rotation ticks, each row followed by its count of ticks:
The counts run from 0 to 475.
[ 42   0  10  -9  36 -32   2  34   6  -9 -24 -35  -2  -5  14 -11  19 -10
  -6 -42  15 -54  10  21  26  35 -40  58 -15  37   6 -15  27 -29  25 -20
  45  -8   2 -25  -9  25  -1 -42 -29 -49 -23 -24  -4  -7  20  -1   8  20
 -52  -2 -15 -21  27 -47   3  47   4  47 -12  18 -10 -28   4 -52  12   3
 -20 -14] => 410
[ 54  12   5 -33   8  -8 -65  37  49 -29 -30   9  -2  54 -31   2  29 -13
  -1 -23  -6  -8  28  -5  -1   2 -49   6 -29  26   0  -8  13 -19  30  12
  17  30 -15  19 -13 -15  -8 -17 -29 -59 -11  35  16 -16  66  10  20  15
 -48 -18   5 -38  14  15 -27   0  28  31 -10 -10  -6 -30  -1 -11  -6  13
 -32 -21] => 105
[ 58 -31 -41 -22   0  22  20  46  19  33 -25   5  20  13   7   5   3   0
 -18  -9   3  -7 -19 -20  43   4 -15  54 -28  16 -25   7  29 -35  16  24
  34  18  45 -14 -27  -3   5 -34 -21 -43 -57  46  18 -23  38 -18  13  -1
  -8 -28 -16 -16  22 -27 -12  44 -14   2  18  36 -61 -31  -3 -43  20  29
 -16   2] => 255
[ 15  12  11 -33  44 -25 -41  64  15 -17 -16  31 -16  22 -34 -23  26 -23
  -8 -22 -18  26  51  25   3  17 -18  41 -11  11  25 -16  -5 -27  20 -31
   7  40  -2 -19 -21   2   3 -24  14 -50 -20  16 -21 -20  41 -33   9  32
 -34  21   4 -34  24   5   8   6   1  75 -31  22  -7 -29  10 -40  28   3
 -12 -17] => 213
[ 37  19  -4  -5   4   8  16  37  34  25 -21  20 -20  34 -37  29   7   3
  -8 -11  -2 -29 -16 -34  -4   3 -57  56  19  11  14   5  27 -34  14  12
   0   6 -15 -31 -25 -19  24 -10  11 -46 -31  10   4   9  27  -5   3  24
 -54 -22 -27 -23  21 -21  12  50  -8  70 -39  13 -25 -37  24 -45   7   4
 -25 -26] => 130
[ 47 -15  -2 -45  22 -20 -61  48  54 -14   6  32 -17  30 -24  -8   3 -16
  13 -36 -24  14  46  33   1   8 -40   8 -10  30  10 -10   6 -23  17   3
 -18  31 -27   2 -28   9 -19 -23   9 -37 -11  18   1 -17  41 -18   6  24
 -30  21  12 -51  37  27  -1  20  11  44 -28   3  11 -36   4 -44  24 -28
 -14  -5] => 112
[ 49  10   4  -7   5 -10 -37  21  61  -1 -11  34  -1  36  -7   2  23   4
  10 -36 -16 -14  25   7  -1  -6 -58  12 -20  55  23 -15  45 -38  23 -11
  31   5   5   8 -18   2  -4 -14 -15 -44   2 -30   1  14  46  29  22  -1
 -43  -8  -1 -61   5  18   9  22  38  31 -27 -19  15  -8   8 -63  -5 -30
 -33   5] => 9
[ 85  12   7 -25   0  15 -46  43  33 -14 -43  -7 -13  30 -41  -8   8 -36
   7   5 -44 -27  17   4 -10   0 -47  22 -14  -5  22  25  40 -42   8  -5
  25  22 -10 -17 -42 -22  20 -34 -26 -22 -16   3 -26 -22  25 -13  34  45
 -42 -19   1 -27  -4  -7  22   7  34  29 -17   4 -21  -9 -30 -42  11  -3
 -37  -3] => 325
[ 52   1  27   3  29 -44 -16  11  18  -3 -53  20 -30 -11  -8 -20  51 -11
 -13 -15  35   2 -13 -13 -25 -29 -67   7 -20  34  -2  -2  33 -52 -27 -10
  28   0  28  28 -38   6  -6 -31   5 -28  -4   3 -27 -20  74   7  24 -22
 -27 -29  -1 -44  33 -20 -10   9   3  24 -16  12 -32  12  17 -13   3  42
 -23  27] => 383
[ 14   9   0 -14  35 -15 -44  80  22  -9 -14  14   5  13 -33  -6  20 -12
 -21 -15 -24   0  34  10   4 -11  -5  43 -16  38  18 -17  21 -34  45 -38
  -2  20  14 -28   1  49  19 -14  12 -45 -12  13 -21 -11  49 -19  24  20
 -43   9  -4 -41  18   2   8 -11  -2  49 -27  26   4 -33  -7 -50  40   9
 -11 -37] => 216
[ 63 -28   9 -24  17 -44 -32  43  39 -18 -23 -16 -10  13   8 -20  10   0
 -18 -41   0 -20  29  22  -9  12 -52  28   4  45   5 -31  56 -33  26 -27
  -3   2   3   0  -2  48   1 -11 -27 -30  -9   8   3  23  55 -20  16   2
 -12   0 -32 -21  27   9  10   5  25  17 -19 -14   6 -46  24  -2 -10  59
 -21   7] => 298
[ 45   4 -42 -30  33   3  -8  32  17  20   0  18 -21  39 -26 -10   3  -6
 -17 -17   3 -19 -15 -17  28  27 -45  66  -7  -6  10  -7   3 -28  15  -6
  29  28 -10 -28 -19 -19 -10 -38  26 -31 -47  24 -12   3  21 -11  12  20
 -31  10 -15 -47  16 -29  11  65   7  66 -28  36 -18 -16  35 -45  26  15
  -3 -21] => 31
[ 62  23  30 -41  27 -31 -39  22  26 -30 -37  26 -22  40 -36   1  21 -10
 -25 -43  10  -7  39   1  -4  36 -58  16 -11  25  -4 -22  12 -14 -24  -3
  -2  32 -29  22   1   8   1 -33 -26 -58 -34  19  -8  -7  53 -10  26  25
 -43 -17  -5  -8  28   5 -15  13  27  33   0 -16  -5 -40  -9   4  -3  18
 -36 -16] => 205
[ 28  23  -9  -5  17 -29  -7  41  38 -13 -30 -35  -6   4  42 -20  30  10
 -18  -5   1 -26  36  -1  13  11 -20  65 -15  46  15 -25  23 -42  28 -21
  53  31  12 -30 -25  16  25 -41 -37 -33 -50 -23   0 -15  28   7  22  11
 -40  -2  -7  -6  15 -21   4  28   7  30 -32  11 -19 -42  27 -45   7   2
 -33   5] => 415
[ 42   1 -35 -47   9   0  19   7  20   8 -28  42 -15  45 -36   6 -24 -15
  -7  -7 -52 -19  28 -12   0 -17   3  64  11  31  31   3  40 -28  -8 -27
  18  -7  33 -22   9  49  35   5 -34 -30 -35  -5 -35  14   2 -18  24   1
 -29 -24 -23 -10  21  15  26  42  28  28 -12   5 -34 -20   6 -36  21  32
 -32   1] => 241
[ 62 -40 -25 -63  -1 -32  14   6  41  34 -10  46 -28  39   0   6 -30   5
  -6   6   6   7   2 -19  -1 -18 -37  15   6  44 -10  -2  28 -41 -28  13
  -9  16  13 -17 -50  24  31   0   7 -30 -54  48  10  22  35 -24   8 -22
   3 -16 -21 -31  48  17  22  23  12   1   7  -8 -35 -18  16 -14   6  30
 -20  29] => 457
[ 61  -6 -29 -32  20 -13   5  20  16  25 -29  38   8  54   0 -15 -10  -4
 -17   5  -1   6   0 -31   1   5 -17  32 -34  27 -37  -9  41 -32  -2 -13
  21  35  39 -12  -6   2  33  -7 -26 -44 -54  34  15  16  38   1  28 -43
  -6 -40 -30 -21  34   8   1  16  13  -3  -8 -13 -62  -1   9  -5 -18  54
 -22  14] => 359
[ 41 -40  13 -40  26 -42   9   6   0   9 -36  29  18  25   1 -38  -9 -25
  18 -47  -2   0  28   9 -10  -1  -1  34 -30  48 -15 -22  36 -11  12  -3
 -10  -2  67  37  10  41  13 -11 -30 -40 -11  19   6 -12  44  -9  23 -41
   2 -12   5 -52  61  -4 -10  20   0  12  -3   5 -45 -20   0 -26  -3  47
 -28  14] => 178
[ 69 -34   0 -29   1  -6  -4  13  43  24 -35  55   8  19   0 -26  13 -38
  30 -18 -22   5   6  14  -8  -9 -67 -14   0  16   2  15  54 -44 -22  21
  29   4  36  35 -24 -19 -10   0 -33 -31 -17  25   4 -28  34 -13  11 -20
  -9 -31   8 -25  12  -8   2   8   7  17  12  22 -51   4   2 -35  10   1
 -28  57] => 169
[ 56  -3  -7   0  22 -12   1  13  14  25 -43  16  -8   8 -15 -37  15 -43
  22  -6 -12 -19 -19  -5 -15 -37 -26  38  -6   5  19  25  57 -38   5 -20
  36 -15  67  10 -21  12  10 -11   6 -19   3   9 -34 -23  32  -7  33 -25
 -22 -33   1 -35   2 -28  17  -1   5  42   8  48 -50  23  12 -28  15  48
 -21  23] => 64
[ 54  -4 -52 -40  -8   1 -13  46  44  -1 -33  32 -24  49  -4  -6 -27 -13
  -9  26 -34 -16   5 -22  -5   1 -35  52   8   8  17  -4  41 -46   2 -18
  16  28 -10 -31 -27  17  27   6 -12 -18 -59  45  -4   1   5 -37  24  21
   0 -19 -22 -14  18   6  31  16  11  35 -16  23 -37 -33  37 -19  13  16
 -17  15] => 138
[ 37 -18 -24  -6  40  -8  39  51   4  30 -20  31 -11 -16  -1   4  15 -19
 -17 -12 -11   7  14  14  29  -3  -3  58 -48  36 -16   6  14 -31  -2 -29
  35  10  47 -31 -15  16   2 -27 -10 -37 -29  -5 -19 -28  21 -16  -1 -15
 -34 -26 -25  -4  30 -20 -10  60 -23   0  -4  28 -62 -10 -13 -51  46  18
 -28  -1] => 153
[ 62 -19   3 -38   4  -3 -14  54  34  -7 -25  15 -12  27 -36   7  -9 -31
  29   4 -50 -11  37  24  -5   7 -18  22 -21   8   2  23  21 -35  20  15
  -8  13  -4 -38 -46 -20  22 -20 -28 -32 -12  -2  -1 -17  23 -18   0  28
 -40  -8 -19 -38  28  12  18  46   2  26 -37 -10 -46 -26 -22 -58  17 -16
 -47   2] => 331
[ 79 -18 -23 -22  24   2  -3  28  43  25  -1  63 -14  27 -23   5  27 -20
  -2 -34 -27  27  31  18  15 -19 -48   0 -19  29 -14  11  45 -27 -19  -8
  17  10  38  27  -6   2 -43 -13 -28 -33  -3  13  -7 -11  39  11  17 -28
 -15 -36 -14 -15   2  14 -32  41  30 -16  -1   6 -42  -1  -9 -20  11  25
 -36  29] => 267
[ 55 -27   1 -51   3 -12 -13  37  28 -11 -24  24 -12  28  -9  -5 -11 -27
  28  14 -50  -6  45  22  -6  -5 -12  19 -22  11   2  21  11 -29  26   6
   3  17   2 -40 -51 -16  34 -22 -19 -27 -28  -3   4 -22  18 -16  -7  18
 -33  -6  -9 -46  41  18  23  46  -3  34 -33 -15 -49 -22 -14 -63  23 -21
 -45   3] => 332
[ 72 -27 -29 -33  30   1  23  34  -3  16 -15  28 -24  -2 -38   6  -4 -32
 -12 -16 -26 -11   8  28  42  17 -23  39 -19   5  -8  23   8 -27 -21 -16
  16   0  18 -35 -25   5 -17 -38 -14 -34 -29  12 -25 -15  10 -28  -2  11
 -29 -22 -35   2  27 -16 -10  64  -1   7  13  20 -61  -5 -32 -40  44  37
 -25  -4] => 149
[ 42 -37   9 -63   3 -37 -29  23  14 -28 -35   1 -12  17 -22 -33 -11 -31
   1 -40  -9 -37  34  16 -11   4 -43  35  31  22  41 -13  24 -37  21 -10
   6 -20  -2   6  -5  55   2 -16 -29 -27  -5  37 -25 -13  44 -43   8  19
  -8   4   4 -31  47   1   7 -10  28  54   4  22  -7 -28  12  -4  15  52
  -9   9] => 400
[ 64 -19  -3 -23  19 -42 -39  44  40   4 -20  -6 -14  22  19 -46  11 -12
  11 -42  15  -4  12  22  -7  20 -66  25   9  26  12 -12  61 -39  26 -15
   4  19  -5  10 -23   2 -20 -13   1 -21 -11  18  19  15  45 -29  20   6
   9  20  -5 -38  25 -10   5  21  16  48 -26  13   3 -46  53  -9 -12  36
 -10  32] => 294
[ 53   5  47  13  18 -23  -5  23  29   1 -48  28 -16   6 -28   4  52 -15
  -4 -44  21  -7  -4 -14 -27 -11 -80   8 -12  42  -1  -4  47 -37 -13   3
   1 -13  10  42 -14  -6 -23 -15 -17 -42  14   7  -8 -10  63   7  12 -14
 -35 -31 -15 -18  30 -18 -29  19  -6  34 -25   0 -33 -16  13 -14 -18  38
 -31   6] => 386
[ 50  37  -8  -3  11  -2 -50  41  36 -18 -49   3  -2  19 -14 -21  18 -23
 -12  15 -22 -23   7 -12 -15 -13 -25  48 -22  21  24 -12  41 -52   7 -31
  48  27   8  -8 -21  21  39 -28 -27 -20 -32   2 -42 -20  30  -3  58  33
 -40 -16   5 -26 -10 -17  30 -17  29  32  -8  29 -12 -12 -10 -37  22  -8
 -22  -3] => 321
[ 47 -15 -26 -59  13 -55  -3 -29  27   1 -30  20 -19  28  20 -25   7 -17
   5 -41   4  -8  55  21   4  -4  -9  31   4  58  22 -15  10 -21  -4 -12
  55  -2  37  20   3  50 -13 -22 -51 -54 -13   8  -4 -13  25   7  15 -30
 -10 -16   7 -17  32  10 -22  17  40  27  25   6 -18 -10  18  -7   8  38
 -26  37] => 83
[ 46 -19   3 -51  31 -31 -26  37  27   1  -4  12 -25  24 -37  -5  -9  -5
 -20 -34 -15  -5  30  12  -6 -21 -33  32   8  45  24 -17   6 -29   0   3
 -31  10  -1 -15 -41  50  22 -37  18 -10 -26   8 -37  -3  56 -33  20  28
 -26  26   9 -62  40  17  27  22  20  27 -22   8  14 -29  -5 -47  30  12
 -13 -17] => 118
[ 83  -6 -47 -18   0   5 -17  16  37  17 -23  20 -21  35  -5  -2  16 -11
 -10 -10 -13  14   9 -19  10 -24 -27  35 -35  24  -8  15  35 -30   0  17
  30  29  29  25 -30  -4 -29 -33 -31 -21 -38  41   0 -30  43  11  28 -18
  -7 -39  -3 -17  10  10 -43  40  26 -23   5  17 -52 -17   7  -5   4  42
 -32  24] => 262
[ 38 -49  19 -37  33 -20  20  48  21  31  -2  53   3   5 -18 -11   8  -5
  -4 -47  -9  37  42  27  14 -18 -46  -4   6  42  -9  -7  25 -28 -21  10
 -18  16  64  21 -13   8 -14  -9  -3 -35 -13  18  -5 -17  76 -23  -6 -21
  -8   1   2 -26  30  12 -10  13 -11   6  -1  20 -39  -7 -12 -42  13  29
 -25  25] => 274
[ 37 -28   2 -53  15 -52 -24   3   7 -28 -39  -8 -11  10 -11 -42  -5 -32
   5 -31   4 -55  21  24  -8  12 -28  27   9  20  31 -10  18 -39  13 -33
  31 -30  -2  -5   8  60  11 -16 -26 -35 -12  16 -34  -8  32 -25  15   7
 -21   6   6 -34  43  -9  25 -13  22  60   5  20  -5   1   3 -18  25  45
 -16  12] => 402
[ 73 -10 -50  -7   6   4  -9  28  37  18 -32  15   6  29  11  -2   9 -10
 -16  -1  -9  -7  -7 -30  15 -17 -14  44 -54  43 -26  -6  42 -28  11   6
  30  27  41  20 -14  19  -8 -34 -37 -25 -45  36  12 -26  33  18  33 -26
 -10 -38  -5 -17  14  -7 -30  36  10 -27  12  27 -58 -24   4 -22   9  43
 -28   6] => 260
[ 33  18  14 -29  46 -20 -29  66  20 -19 -16  35  -9  25 -51  -5  21 -23
 -18 -38 -14  16  54  25  11  29 -31  38 -11  20  14 -16   5 -11  15 -22
 -10  29  -7  -1   5   6 -13 -19   0 -65 -10  12 -19  -9  45 -30   5  29
 -48   7  -9 -17  23   8  -9  19   2  56 -25   7  -8 -44   2 -34  30   4
 -25 -30] => 211
[ 35 -35 -39 -30  43 -34 -17  40  27  23   7  63 -14   6  -4 -17  20 -23
 -12 -31   3  30   9  31  42   2 -28   6 -35  37 -16  -8   5 -40  -3 -38
  24  15  32   4  -8  25 -41 -10  21 -54 -21  39  -6 -20  42 -13   1 -38
  -8   7  -6 -29  22  -2 -19  19  -2  22  12  27 -30  15   9 -30  45  30
  -1  31] => 371
[ 59   8   3   0   3 -14 -26  16  57  -5 -35  15 -22  20  -6  20  13 -21
  12   6  -9 -54 -19  -2 -11  -9 -52  26 -30  41   2  13  42 -44   4  -3
   9 -15 -36 -36 -33  24  25 -10 -13 -31 -15  -6  -8  -6  11   9  12  11
 -59 -33 -19 -42  35 -22  21  45  -9  33 -27  -6 -21  -9  -8 -59  25 -28
 -24 -17] => 228
[ 38 -24  -1 -36  32 -35  -7   3  23  16  -2 -10 -10  24   7 -28  36  -3
   3 -51  38  -8  19  16  30  -1 -49  34  18  30  29 -10   9 -23  39  -1
  52  -8  29   5  -9  -3 -36 -24   6 -56   2  12   7   0  54  18  -2 -26
 -23   4  10 -53  17  -8 -18  29  32  68   4  20  -4   5  32 -23   3  44
  -8  20] => 188
[ 24  -6  11 -30  25 -38 -13 -11  11   4 -42  17  -5  23 -11 -30  29 -13
   6 -28  43 -10 -10 -20 -16 -20 -40  18  -7  32   2 -11   8 -30   9   8
  22  -5  38  31  -6  25   0 -16   6 -59  -9  39  -8 -24  70   9  15 -45
 -26 -22  18 -63  46 -24  -8  -6  -4  62   4  30 -33  18  15 -10   1  44
 -11  10] => 283
[ 39 -14   3 -55  35 -10 -19  36  16   9 -12  36  13  34 -12 -19 -15 -32
  11   2 -23   2  36  15  17  12   5  27 -29  13  -5 -12  -1 -24 -11   7
   9  40  27 -30 -30  11  48 -29  -1 -46 -52   9 -17 -30  22 -28  23   8
 -42  -1  24 -44  35  -3  32  18  -4  25   0  16 -32  -3 -35 -68  45 -37
 -24  -8] => 433
[ 50  -2 -27 -10  -7   4   5  22  48  21 -48  38 -16  12  -3  -5  37 -15
   6  11 -18  11   9 -30  -6 -55 -36  19   4  24  19  21  30 -56  -9  17
  55  12  53  24 -37   3 -12  -9 -25 -24 -21  28 -25 -41  50  12  21 -15
 -21 -47   7 -19  -7  -2 -15   6  13  17   8  36 -57  12  14 -27  17  27
 -27  43] => 163
[ 24  -3 -33  -9  42 -22   5  43  -2  22 -13  53 -12   8 -12 -30  29 -19
 -17 -23  18  27 -16   5  23  16 -23  54 -33  19   3 -13  23 -43  -2 -53
  46  17  46   4 -14 -11 -21  -8  26 -57 -24  35  -9   6  32 -19  12 -18
  -2  -7 -23 -23  17 -23 -13  31  -4  57   1  36 -36  -2  44 -25  26  41
   6  18] => 471
[ 62   3  -6 -63  11   0 -33  22  53 -13 -14  28  -8  52 -18  -5  -1 -23
   1   4 -37 -16  54  20  20   8 -38   8  10   6  15   7   8 -33 -20   2
  34  37  -5 -19 -25   3  19 -14 -44 -49 -40   9 -20 -27  27  -6  14  22
 -52 -16   2 -11  -3  17  19   0  41  37  -2   0 -23   2 -27 -38  22 -29
 -43  17] => 426
[ 61  17  22 -34  30 -48 -47   9  32 -35 -37  19 -16  38  -4 -13  22   1
 -29 -33  20 -15  25   2  -7  20 -52  10 -20  43 -11 -33  23 -30 -23 -23
  11  29 -23   9   6  37  17 -25 -32 -62 -39   9  -9   3  51   4  35   2
 -42 -27  -4  -5  26  -4  -7 -10  31  13   1 -22  -5 -23  -7   2  -4  15
 -27  -5] => 203
[ 49  -3 -35 -47  -4 -18  15  10  23   9 -37  42 -40  41 -15 -12 -26 -13
   4   8 -43   6  33 -12 -15 -18  -4  66  15  25  30   6  26 -32 -15  -6
   4  20  13 -24 -34  25  36  -7 -19 -16 -46   1 -26   3   0 -25  23  22
  -9  -5 -16 -18  38  17  28  49  21  34 -30   0 -39 -42  28 -28   8   8
 -40  15] => 238
[ 58   9   6 -40   2 -13 -67  28  47 -32 -23  18 -10  54 -26  -6  28 -18
   7 -12  -3  -2  34   4  -3   5 -51   1 -26  20   6  -1   3 -30  31  14
  22  34 -32  14 -18 -23 -14 -22 -23 -60 -11  36  10 -25  55  16  15  16
 -41 -11  12 -54  17  20 -18   5  27  44 -17 -12  -5 -19   1 -13  -3   5
 -29  -6] => 106
[ 68 -16 -28 -28  19  14  39  13  25  65   4  19  -1  35  -9   4  -8  -5
  -2 -19   0  -6 -17 -22  34   0 -53  45  22  10   8   7  40 -29 -17  20
  31   8  36 -11 -41 -22   6 -24   7 -33 -54   8  -5   8  16  -7  21  -4
 -23 -17  -9 -37   5 -30  31  49  14  28  14  24 -33  -1  11 -66   6  -2
 -13  20] => 350
[ 45 -25  -5 -42   9 -13 -13  32  32 -11 -27  25  -5  28  -3 -12 -18 -26
  28  18 -47 -11  41  17  -3   1   6  32 -35  22  -1  17  11 -35  22  -3
   7  16  10 -47 -43   5  41 -15 -18 -36 -28  -7   4 -20  18 -13  -6   4
 -38  -7 -11 -42  51  17  22  44 -10  28 -39  -6 -49 -15 -10 -67  28 -25
 -40   2] => 333
[ 44 -13 -23 -52  17 -48   7 -20  33   0 -20  20  -7  27   8 -17   9 -15
   0 -52  10 -11  46  28  21   0 -19  32   0  59  14 -20  14 -13  -2 -20
  47 -15  35  29  14  60 -19 -16 -49 -65 -14   9 -11  -6  31  10  18 -31
 -18 -21  10  -6  29   4 -23  25  36  25  33  11 -16 -15   6 -12  10  33
 -33  26] => 84
[ 43   5   4   1  16  -7 -47  41  46 -15 -26 -16  -9  10 -30  12   9 -12
 -10   2 -16 -46   1  -7 -12 -37 -34  29 -21  42  18   3  29 -43  34 -13
  14  -5  -5 -38 -23  54  21 -16   0 -28 -12   6 -31 -11  54  -6  24  16
 -59 -14  -4 -50  19 -13  25  -9  11  32  -9  28  -4  -6 -20 -51  32  12
 -14 -35] => 222
